These views show one set of named points, seen from different sides, and a view may be mirrored.
A view may leave some points out, and in a few views one point is out of place. Which views, in the order they come, and which point in each? Write no view if none.
Scene 1:
In the rows, zero is written as 128.
A:
  kelet 144, 118, 115, 132, 139, 133, 126, 158
  zuz 124, 130, 154, 142, 131, 86, 136, 137
  rofi 141, 119, 121, 134, 140, 124, 126, 157
  rired 125, 125, 150, 144, 138, 87, 139, 139
  zabut 125, 128, 150, 142, 135, 83, 131, 141
  reti 143, 118, 116, 131, 137, 131, 122, 158
  sito 122, 133, 160, 144, 128, 83, 142, 132
  Sifa 122, 127, 153, 144, 137, 75, 130, 141
  doras 125, 138, 158, 142, 114, 99, 140, 131
  gudir 143, 124, 119, 131, 126, 142, 127, 154
B:
  Sifa 121, 103, 137, 154, 111, 123, 112, 113
  zabut 119, 106, 134, 151, 118, 127, 110, 115
  rofi 114, 115, 114, 142, 156, 150, 90, 108
  rired 122, 111, 138, 152, 125, 124, 115, 115
  baz 113, 119, 113, 135, 167, 158, 88, 117
  sito 124, 107, 145, 148, 116, 123, 119, 128
  zuz 122, 106, 139, 149, 120, 127, 114, 121
  gudir 113, 117, 112, 132, 166, 161, 88, 122
C:
  gudir 154, 112, 89, 154, 117, 93, 156, 162
  zabut 196, 134, 84, 122, 154, 102, 138, 159
  baz 159, 113, 86, 156, 119, 92, 158, 164
  zuz 192, 129, 86, 120, 158, 104, 132, 158
  sito 193, 125, 89, 116, 164, 106, 127, 159
  rired 196, 127, 85, 126, 158, 101, 136, 164
  doras 174, 119, 94, 117, 157, 106, 123, 155
  Sifa 201, 138, 81, 118, 158, 104, 137, 159
  kelet 148, 110, 95, 142, 122, 98, 146, 156
  reti 166, 121, 82, 156, 116, 92, 163, 165
  rofi 172, 121, 83, 153, 124, 92, 160, 166
D:
  Sifa 152, 91, 95, 72, 139, 143, 127, 115
  zuz 151, 88, 101, 72, 138, 134, 137, 113
  gudir 149, 123, 90, 98, 143, 105, 181, 127
  rired 149, 95, 104, 74, 141, 138, 137, 121
  doras 150, 80, 106, 72, 134, 120, 149, 101
  rofi 150, 124, 88, 94, 146, 120, 167, 133
  zabut 152, 93, 96, 75, 140, 139, 134, 116
E:
  reti 174, 141, 40, 183, 139, 133, 202, 92
  gudir 176, 137, 43, 183, 128, 131, 190, 93
  doras 202, 126, 37, 153, 148, 81, 185, 105
  rofi 177, 141, 38, 177, 141, 127, 205, 96
  zabut 196, 135, 31, 154, 166, 87, 209, 104
  baz 176, 139, 42, 181, 131, 132, 196, 95
  zuz 197, 133, 32, 150, 160, 83, 203, 105
  kelet 174, 140, 41, 180, 136, 134, 203, 94
  rired 196, 134, 31, 149, 160, 91, 210, 110
  sito 202, 130, 32, 145, 160, 77, 200, 109
F:
  sito 198, 113, 98, 121, 81, 92, 73, 151
  doras 199, 120, 89, 114, 87, 106, 80, 148
  Sifa 198, 117, 110, 127, 82, 78, 79, 144
  zabut 194, 117, 105, 123, 86, 81, 84, 143
  rired 191, 108, 102, 122, 90, 82, 84, 147
  reti 177, 126, 93, 105, 122, 82, 129, 125
  kelet 175, 122, 91, 105, 123, 82, 128, 127
  gudir 178, 126, 82, 100, 122, 96, 128, 128
  rofi 178, 119, 95, 108, 117, 81, 122, 130
  baz 175, 123, 85, 102, 122, 90, 128, 128
  zuz 196, 116, 102, 121, 85, 88, 80, 147
G:
  zuz 122, 195, 95, 119, 98, 64, 222, 75
  doras 121, 200, 103, 109, 89, 83, 224, 76
  zabut 120, 189, 92, 121, 101, 58, 218, 78
  rofi 110, 169, 100, 121, 68, 63, 195, 110
  baz 107, 169, 105, 118, 59, 73, 193, 115
  Sifa 120, 191, 91, 122, 107, 55, 220, 73
  sito 125, 201, 95, 118, 99, 68, 226, 70
  rired 124, 192, 91, 124, 94, 59, 219, 79
  kelet 107, 166, 103, 121, 62, 67, 190, 115
  reti 105, 165, 103, 119, 65, 65, 190, 115
Views that do not fit: C
  moved in C: kelet
Scene 2:
A:
  tof 128, 140, 158, 161, 102, 113, 208, 168
  lagap 129, 138, 151, 162, 94, 102, 208, 164
  Pav 111, 116, 130, 154, 109, 113, 166, 144
  neval 126, 135, 141, 160, 91, 104, 198, 163
  Vudiz 127, 129, 146, 158, 99, 113, 190, 169
  Kugot 118, 121, 130, 153, 105, 122, 166, 159
  bazuv 117, 116, 125, 156, 97, 102, 170, 149
  mil 134, 127, 147, 161, 93, 108, 193, 176
  Zaz 113, 125, 131, 153, 107, 118, 170, 148
  leb 112, 120, 126, 152, 106, 118, 163, 148
  kita 117, 114, 130, 155, 106, 111, 165, 152
B:
  Kugot 134, 56, 46, 142, 141, 161, 79, 192
  leb 141, 54, 42, 148, 141, 165, 72, 190
  lagap 154, 43, 66, 147, 121, 123, 104, 198
  tof 149, 56, 72, 144, 125, 122, 101, 201
  Pav 147, 55, 44, 154, 140, 165, 74, 186
  vazof 147, 59, 48, 151, 140, 158, 75, 190
  Zaz 145, 56, 46, 148, 139, 158, 73, 192
  kita 142, 52, 45, 153, 138, 166, 82, 186
  mil 136, 45, 63, 142, 126, 136, 109, 195
C:
  bazuv 198, 96, 153, 97, 154, 82, 161, 82
  vazof 193, 105, 165, 109, 147, 93, 146, 86
  mil 192, 113, 187, 111, 146, 97, 132, 93
  leb 201, 103, 152, 99, 149, 79, 165, 86
  kita 194, 108, 154, 102, 145, 78, 161, 91
  Zaz 199, 100, 154, 100, 151, 85, 159, 84
  neval 188, 99, 185, 104, 154, 94, 132, 86
  Kugot 206, 109, 159, 103, 147, 86, 161, 89
D:
  Kugot 117, 190, 128, 127, 150, 132, 167, 79
  vazof 122, 188, 138, 123, 147, 125, 156, 77
  mil 122, 194, 125, 155, 134, 149, 152, 98
  Vudiz 124, 192, 131, 149, 138, 146, 153, 93
  Pav 118, 189, 134, 117, 146, 120, 155, 79
  lagap 133, 188, 135, 156, 133, 149, 135, 104
  bazuv 123, 184, 136, 118, 154, 126, 155, 81
  Zaz 122, 187, 136, 123, 151, 128, 158, 79
  neval 129, 187, 130, 147, 140, 146, 141, 102
  leb 118, 187, 132, 117, 152, 124, 161, 78
E:
  kita 69, 173, 104, 89, 133, 91, 112, 154
  Pav 71, 178, 101, 89, 135, 93, 107, 158
  neval 50, 167, 73, 81, 127, 70, 106, 134
  lagap 42, 167, 69, 81, 123, 70, 98, 128
  mil 43, 160, 86, 85, 123, 70, 114, 129
  tof 33, 172, 78, 88, 128, 67, 95, 127
  bazuv 72, 181, 93, 90, 141, 86, 106, 160
  vazof 65, 180, 100, 91, 137, 88, 103, 156
  Zaz 67, 180, 98, 90, 140, 84, 106, 157
  Kugot 63, 174, 105, 93, 139, 80, 117, 154
Views that do not fit: A, C
  moved in A: bazuv
  moved in C: vazof
